Named moves (each a turn or a mirror), then the moves between two rows, first move first; the first pair answered
U (before |-> after):
-0.134; -0.760; -0.517; -0.565; -1.143; 0.633; -0.155; 0.408; 0.026; -0.792; 0.199; -0.116; 0.952; 0.168; 0.374; 0.660; 0.011; -0.203; -0.425; 0.266; -0.239; -0.563; 0.917; 0.957; -0.618; 0.478; -1.880; -2.224; 0.544; -1.472; 0.728; -0.859; -0.958; 1.625; -0.379; -0.949; -1.470 |-> -0.086; -1.012; -1.192; -0.091; -0.790; -0.131; -0.312; 0.286; -0.228; 0.361; 0.054; -0.928; 0.906; 0.143; 0.210; 0.736; -0.355; -1.454; 0.784; 0.143; -0.653; 0.462; 0.412; 0.701; -0.318; 0.300; -2.432; -0.971; 0.737; -1.522; 0.868; -1.567; -0.580; 0.277; -1.110; 0.144; -1.202
-2.034; -2.506; 1.586; 1.506; -4.498; -0.641; 0.028; -0.041; -2.177; -2.133; 3.334; -2.790; -2.050; 1.107; -1.220; -0.612; 0.401; -0.059; -0.563; 1.673; -1.161; -0.877; 0.537; 0.096; 2.919; 1.291; -2.171; -0.922; 0.104; 0.624; -0.141; 3.166; 0.136; -0.226; -1.598; -0.448; -0.081 |-> -1.974; -2.489; 1.320; 1.822; -4.305; -1.029; 0.178; -0.093; -2.549; -1.652; 3.312; -3.075; -2.217; 1.073; -1.353; -0.667; 0.261; -0.662; -0.103; 1.612; -1.370; -0.464; 0.260; 0.013; 3.129; 1.242; -2.306; -0.513; 0.152; 0.520; -0.033; 2.816; 0.355; -0.969; -1.789; 0.038; -0.051
-0.963; -0.298; 0.207; 2.522; -0.399; -0.054; 0.297; 0.291; -0.074; 1.211; -0.265; -2.007; -0.507; -1.939; -0.584; 1.549; -1.464; 1.102; -0.718; 2.085; 1.657; 0.587; 1.643; 1.626; 0.709; 0.920; -0.745; -1.008; 0.595; 0.589; 0.584; -0.246; -0.518; 2.199; -0.253; 1.142; -0.102 |-> -1.035; -0.385; 0.004; 2.639; -0.262; -0.252; 0.195; 0.472; -0.264; 1.380; -0.308; -2.326; -0.495; -2.137; -0.616; 1.526; -1.515; 0.829; -0.532; 2.081; 1.423; 0.764; 1.591; 1.620; 0.763; 1.080; -0.904; -0.656; 0.514; 0.654; 0.545; -0.450; -0.397; 1.929; -0.446; 1.493; -0.140
0.960; -0.319; -0.674; 2.779; -0.085; 0.330; -0.085; 0.516; 0.889; -0.393; 0.398; -0.953; -0.709; -0.201; -0.365; -0.928; 0.570; -1.133; 0.799; 2.075; 0.999; 0.184; 0.472; 0.712; 1.361; 0.455; -1.970; -0.206; 0.549; 0.322; 1.051; 1.325; -0.192; 0.896; 0.276; 1.083; -0.139 |-> 1.051; -0.073; -0.417; 2.660; -0.304; 0.488; -0.215; 0.567; 0.940; -0.769; 0.696; -0.630; -0.851; -0.183; -0.281; -0.924; 0.586; -0.698; 0.486; 2.145; 1.186; -0.142; 0.654; 0.816; 1.324; 0.463; -1.826; -0.571; 0.473; 0.334; 1.201; 1.604; -0.308; 1.249; 0.361; 0.763; -0.282
K (before |-> after):
2.801; 1.400; -0.688; -0.028; 0.720; -2.276; 1.147; -0.935; -2.186; -0.611; -0.797; 0.415; 0.617; 0.068; 0.868; -1.348; 0.393; -0.657; -0.286; -0.202; 1.201; 1.456; -1.387; -1.054; 1.098; 0.389; 2.328; 2.218; 0.055; 0.882; 1.012; -1.968; 1.772; -0.930; -1.463; 1.789; 0.324 |-> 2.086; 1.550; -0.859; 0.969; -0.312; -1.741; 1.166; -1.460; -0.910; -0.951; 0.631; 0.175; 0.079; -1.371; 1.310; -1.573; 0.566; -0.838; -0.564; 1.887; 2.826; 1.270; -0.922; -0.837; 0.895; 0.705; 2.024; 1.414; 1.024; 1.975; 1.155; -0.490; 1.356; 0.561; -1.314; 1.294; 1.051
-0.422; 1.867; -0.453; 0.910; 0.346; -0.461; 0.224; -0.363; -0.567; -0.839; -0.733; 1.886; -0.408; 0.462; 0.522; -0.519; 1.334; 0.284; -0.563; -0.107; -0.564; 0.197; 0.441; -0.823; -0.107; 0.268; 1.975; -0.881; -0.614; -0.276; 0.909; -0.510; 0.125; 0.318; 0.004; -1.066; -0.891 |-> 0.024; 1.289; -0.829; 1.500; 0.476; -0.759; 0.542; -0.222; -0.569; -0.504; -0.923; 0.753; -0.471; 0.459; 0.934; -0.822; 1.478; -0.080; 0.040; 0.458; -0.763; 0.638; 0.389; -0.400; 0.600; 0.647; 0.713; -0.953; -0.826; -0.620; 1.660; -0.171; 0.635; 0.348; -0.158; 0.052; -1.651
-2.017; -0.020; 1.762; -3.292; -1.189; 0.458; -0.508; 1.389; 1.249; -1.727; -0.340; 0.852; -0.061; 0.899; -0.700; 0.387; 0.101; -2.106; -1.300; -3.204; 1.157; 0.984; 0.374; -0.774; -2.390; 0.111; 0.643; -1.734; -1.182; 0.203; -2.064; -1.128; 1.571; -0.326; 1.351; -3.322; -0.729 |-> -0.505; -1.635; 0.600; -1.056; -0.512; -0.716; 0.422; 1.604; 0.499; -0.236; -0.496; -2.846; -0.098; 1.472; 0.575; -0.395; 0.556; -3.019; 0.695; -2.084; 0.211; 2.457; -0.017; 0.931; -0.304; 1.422; -2.648; -1.869; -2.200; -1.426; -0.026; -0.190; 3.413; -0.868; 0.666; 0.314; -3.287
1.989; 0.435; -0.939; 1.238; 0.549; 1.731; -0.091; -0.932; 1.604; 1.416; -0.072; -1.338; -0.553; 1.383; 0.443; -0.488; -2.241; -0.868; -0.912; 0.941; 0.117; 0.842; 0.177; -0.882; 1.844; 1.051; -1.652; 0.321; 2.431; 1.300; 2.220; 1.474; -0.908; 0.456; -0.074; 0.152; 0.405 |-> 1.491; 1.126; -0.138; -0.688; 0.809; 2.074; -0.423; -0.603; 1.322; 0.730; -0.844; 1.322; -0.095; 2.037; -0.620; -0.021; -2.427; -0.199; -1.732; -1.078; -0.194; 0.067; -0.079; -1.924; 0.561; 0.113; 0.485; 1.000; 2.557; 1.462; 0.855; -0.010; -1.769; -0.132; 0.125; -1.845; 1.625
Z (before |-> after):
0.770; -1.121; -0.464; -0.179; -0.155; 1.385; 1.553; -0.914; 0.863; -2.210; 0.756; -0.617; -2.489; 1.247; 2.613; -0.880; 1.025; 3.045; -0.818; -0.820; 1.598; -2.107; 0.350; 1.585; -0.308; 2.645; -1.162; -2.384; 2.443; -0.480; 0.078; -0.513; -1.531; 1.390; -0.871; -1.609; 0.988 |-> -1.023; -1.355; -0.096; -1.293; -0.426; 1.353; 0.429; -0.318; 1.624; -1.483; 1.267; -0.219; -3.103; 1.412; 1.520; 0.510; 0.045; 2.297; -0.051; -2.074; 0.449; -1.937; 0.340; 0.760; -1.588; 1.559; -1.187; -1.518; 2.807; -0.220; -0.910; -1.421; -2.764; -0.007; -0.859; -2.345; 2.357
0.155; 0.164; 0.027; 1.520; 0.083; -0.336; 0.571; 0.707; 0.240; 0.235; 0.043; -1.222; 0.148; -1.396; 0.232; -0.074; -0.728; -1.063; 1.350; 1.473; -0.116; 0.650; 0.254; 0.899; 0.688; 0.075; -1.501; 0.319; -0.833; 1.331; 0.322; 0.728; 0.518; -0.897; -0.608; 1.865; -0.051 |-> 1.310; 0.540; 0.917; 0.766; 0.424; 0.324; 0.893; 0.764; -0.681; -1.128; -0.650; -0.290; 0.686; -0.450; 0.657; -0.486; 0.161; 1.041; -0.059; 0.740; 0.159; -0.515; 0.519; 1.598; 1.176; 0.387; -0.803; -0.956; -1.941; 0.655; 0.113; 0.812; 0.946; 0.282; 0.000; 1.054; -1.275
-0.911; 1.046; 3.086; -0.943; -1.068; -0.151; -1.868; 2.571; 3.565; -1.085; 2.242; 2.817; -1.547; -1.154; -1.167; 1.167; 0.388; -0.861; -1.204; 0.716; -0.137; -0.726; -1.157; -1.330; -1.004; -1.459; 3.172; 2.002; 1.445; -0.133; -0.754; -1.397; -3.143; -1.603; 0.679; -4.114; 3.438 |-> 0.072; 0.726; 0.906; 2.368; -1.271; -1.806; -0.800; 1.205; 3.681; 0.242; 2.678; -0.023; -1.673; -3.294; 0.152; 0.015; 0.629; -3.672; -0.017; 4.001; 1.423; 1.288; -1.554; -1.402; 0.690; -0.192; 1.862; 3.145; 2.693; 0.978; 1.078; -0.200; -1.642; -1.535; -0.512; -1.193; 3.383
Then:
Each pair is 2 to 3 moves apart.
-0.552; -0.744; 0.269; -1.804; -0.967; -0.188; -1.537; 0.552; 0.425; -1.116; 0.705; 1.444; -0.788; 1.544; -0.571; 1.051; 0.483; -0.127; -0.500; -1.053; -1.383; 0.789; 1.745; 0.183; -0.851; 0.411; -0.601; -1.175; -2.399; -1.120; 0.192; 0.796; -1.017; -0.452; 0.328; -0.058; -1.215 |-> -0.272; -1.054; -0.983; -0.294; -0.931; -1.344; -1.058; 0.040; 0.319; 0.042; 0.563; -0.147; -0.769; 0.763; -0.285; 0.815; 0.273; -1.974; 0.673; -0.001; -1.125; 2.333; 1.238; -0.168; -0.080; 0.896; -1.269; 0.053; -1.957; -0.857; 0.989; 0.677; -0.022; -1.283; -0.669; 1.713; -1.096
U then Z
0.328; 0.895; -0.389; -1.439; 0.640; -1.117; 0.389; -0.855; -1.649; 0.636; -2.076; 2.456; 0.905; 0.515; -0.425; 0.154; -0.370; -0.426; 0.030; -2.016; -0.446; 0.377; -0.882; -2.089; -0.682; -0.749; 2.429; 2.749; 0.452; 0.417; -1.101; -2.155; 0.205; -2.021; -0.651; -0.094; 1.075 |-> 0.520; 0.295; -1.645; 1.941; -0.377; -1.640; 1.163; -1.858; -0.505; 1.196; -0.742; -0.418; 0.404; -1.986; 0.736; -0.847; -0.184; -2.006; 0.751; 1.668; 1.404; 1.520; -0.728; -1.446; 0.575; 0.399; 0.765; 2.277; 1.638; 1.621; 0.464; -0.040; 1.017; -0.640; -1.238; 1.783; 1.112
Z then K
-0.109; 1.101; -0.538; 0.127; -0.836; 0.517; 0.398; -3.088; 0.837; -1.764; -1.734; 1.481; 0.311; 0.384; 1.301; -1.649; 0.108; -0.239; -0.339; 1.762; 1.987; 1.053; -0.525; -0.743; 1.416; -0.616; 1.380; -0.851; 0.961; 1.191; 1.369; 0.065; 1.478; 3.430; 0.188; 0.792; 0.016 |-> -1.584; 0.909; 0.599; -2.644; -0.547; 0.930; -0.833; -1.744; 0.631; -1.481; -2.229; 3.271; 0.303; 2.104; -0.198; -0.100; -0.804; 0.209; -0.111; -1.341; -0.252; 0.724; -0.586; -1.470; -0.091; -1.912; 2.312; -0.189; 0.299; 0.411; -0.410; -1.857; 0.157; 1.412; 0.448; -0.668; 0.715
U then Z then Z
0.219; 0.295; 0.242; -1.405; 0.298; 0.797; 0.031; 0.855; -0.668; 0.321; 0.638; -0.143; 0.174; -0.487; 0.003; 0.353; 0.207; 0.599; -1.046; 0.259; 1.530; -1.305; -0.286; 0.211; -2.644; -1.570; 1.492; -1.309; -1.039; 0.255; 0.087; -1.624; 0.147; 0.645; 0.494; -1.060; -0.458 |-> 0.312; -0.459; -0.030; -1.507; 0.776; 0.177; 0.000; 1.436; -1.158; 1.260; 0.470; -1.412; 0.194; 0.492; -0.060; 0.709; 0.078; 0.352; -0.071; -0.572; 0.149; -0.669; -0.348; 0.502; -2.001; -1.613; 0.166; -1.143; -1.741; -0.634; 0.480; -2.014; 0.516; -0.461; 0.336; 0.216; -1.400
K then Z
-2.395; -1.074; -1.988; -0.103; -1.146; -1.797; 0.564; 0.034; 0.274; 0.863; 2.441; -3.085; -0.625; 1.631; 0.147; -1.269; -2.088; -0.859; 2.245; 1.666; -1.895; 2.440; 0.899; -0.354; 0.752; -0.967; -3.434; -0.425; 0.478; 0.058; -1.783; -0.791; 1.050; -1.021; 0.474; -0.501; -2.701 |-> -2.573; 0.785; -0.609; -1.277; -1.832; 0.127; 0.579; -0.984; 0.904; -2.095; 2.489; 0.847; -0.253; 0.770; 0.212; -1.964; -1.438; 1.512; -1.074; 2.169; 0.650; 0.007; 1.737; -1.231; -0.399; -1.240; 0.175; -1.753; 0.957; 1.551; -2.945; -0.546; -0.234; 1.677; 1.605; -4.321; -1.605
Z then K
-0.307; -0.964; -1.176; 1.527; -0.147; -0.224; -0.263; 0.401; 0.628; 1.528; 1.335; -3.270; -0.896; 0.125; 0.472; 0.384; -0.425; -1.677; 2.180; 1.219; -1.206; 0.735; -0.246; 1.042; 0.553; -0.046; -2.378; 0.004; -0.208; -0.391; 1.330; 1.259; -0.118; -1.238; -0.807; 2.493; -1.184 |-> 1.563; -0.726; -0.784; 1.335; 0.571; 0.338; 0.597; 0.340; -0.589; -0.004; 0.459; -2.485; -0.016; 1.146; 1.470; -0.731; 0.790; 0.566; 0.709; 0.837; -0.877; -0.451; -0.065; 1.951; 1.394; 0.761; -1.791; -1.195; -1.426; -1.344; 1.633; 1.355; 0.813; 0.339; -0.240; 2.358; -2.962
Z then U
-1.165; 0.592; -0.557; 0.868; -0.047; -0.820; -0.909; 0.185; 0.023; 3.407; -0.697; -0.788; -0.562; -0.172; -0.704; 0.247; -2.035; -1.463; 1.357; -1.135; -0.715; 0.487; -0.474; -1.031; -0.156; -0.568; -0.029; 1.317; 0.349; 0.636; -1.095; -0.674; 0.131; -1.923; -1.121; 1.074; 1.809 |-> 0.907; 1.104; -1.091; 2.790; -0.080; -1.046; 0.360; -1.009; -0.373; 2.382; -1.037; -1.445; -0.012; -1.194; 0.864; -1.514; -0.747; -0.853; 0.233; 1.310; 1.242; 0.406; -0.348; -0.212; 1.230; 0.880; -0.015; 0.692; 0.308; 1.023; 0.217; 0.654; 1.274; 0.383; -1.352; 1.678; 0.796
K then K then Z
0.618; 1.120; 1.063; -0.030; -0.583; 0.964; 0.211; -1.061; -0.052; -1.029; -0.058; 1.409; 0.395; -0.650; -0.040; -0.344; 0.546; 1.637; -1.486; 1.367; 1.295; -1.154; 0.559; -0.159; -0.303; 0.188; 1.208; -1.226; -0.004; 0.849; 0.037; 0.259; 0.159; 1.731; 0.956; -1.943; 0.210 |-> -1.075; 0.573; -0.030; -0.220; -0.532; -0.485; -0.661; -0.339; 0.221; 1.647; 0.089; 0.318; 0.102; -0.763; -1.289; 0.897; -1.068; -1.545; 0.894; 0.264; -0.342; 0.864; -0.323; -1.542; -1.000; -0.724; 0.648; 1.576; 1.002; 1.082; -0.387; -1.246; -0.125; -1.604; -0.120; -0.605; 1.977
Z then U
1.216; -0.272; 1.735; -0.084; -0.437; -0.439; 2.536; -0.005; 1.191; -0.651; 2.125; -2.647; 0.070; 0.189; 0.260; -0.963; 0.142; -0.402; 0.375; 1.503; -0.546; -0.287; -0.142; 0.845; 1.558; 1.207; -3.405; -1.173; -0.654; -1.408; 2.079; 0.110; 0.358; 0.544; 0.649; 0.870; -1.054 |-> 0.150; 0.812; 1.378; 0.443; -1.315; -0.379; 2.288; -1.125; 2.234; -0.892; 2.577; -1.209; -0.024; -1.794; -0.017; -1.327; -0.262; -1.899; -0.327; 2.737; 1.599; 0.055; -0.274; -0.808; 0.574; 0.954; -1.441; 0.100; 1.283; 0.738; 1.578; 0.114; -0.400; 1.009; 0.396; -0.181; 1.641
K then Z then Z
1.116; 0.449; 3.779; 0.035; -1.842; 2.674; 2.284; -2.880; -0.959; -1.864; -2.213; 0.721; 1.636; -1.248; -1.264; -2.196; 2.968; 2.450; -3.872; 0.476; 0.534; -2.335; 0.169; 0.876; -0.172; -2.909; 2.510; -0.005; 1.101; -0.509; 0.101; -0.070; 1.496; 3.505; -0.252; -0.719; 1.232 |-> -0.741; -0.314; 4.888; -1.487; -2.225; 3.292; 1.033; -1.500; -0.292; -1.407; -1.566; 0.898; 0.950; -0.033; -2.456; -0.419; 2.048; 3.002; -3.350; -1.282; -1.413; -2.803; 0.524; 1.076; -1.631; -3.808; 1.492; -0.498; 0.667; -1.217; -0.678; -0.407; 0.218; 2.451; 0.285; -1.631; 1.213
K then K then Z
-0.084; -0.815; -2.237; 1.755; -1.379; -0.172; 1.537; -1.617; 0.048; -0.367; 1.788; -2.064; -0.841; -1.312; 0.974; 0.239; 0.609; -0.709; 0.704; 2.546; 1.812; 0.709; -0.274; 1.597; 1.157; 2.010; -2.015; 0.097; 1.840; 1.168; 2.704; 1.974; 1.193; 1.168; -0.550; 2.155; 0.393 |-> 1.606; -0.569; -0.492; -0.682; 0.021; 0.885; 1.848; -0.856; -1.815; -2.508; 0.081; 0.311; 0.263; 1.740; 1.055; 0.106; 1.701; 3.343; -1.206; -0.608; 0.180; -1.336; 0.066; 2.568; 1.304; 2.011; -0.830; -1.763; -0.706; -1.296; 2.032; 1.071; 1.399; 1.751; 0.376; 0.600; -2.120
Z then K then K
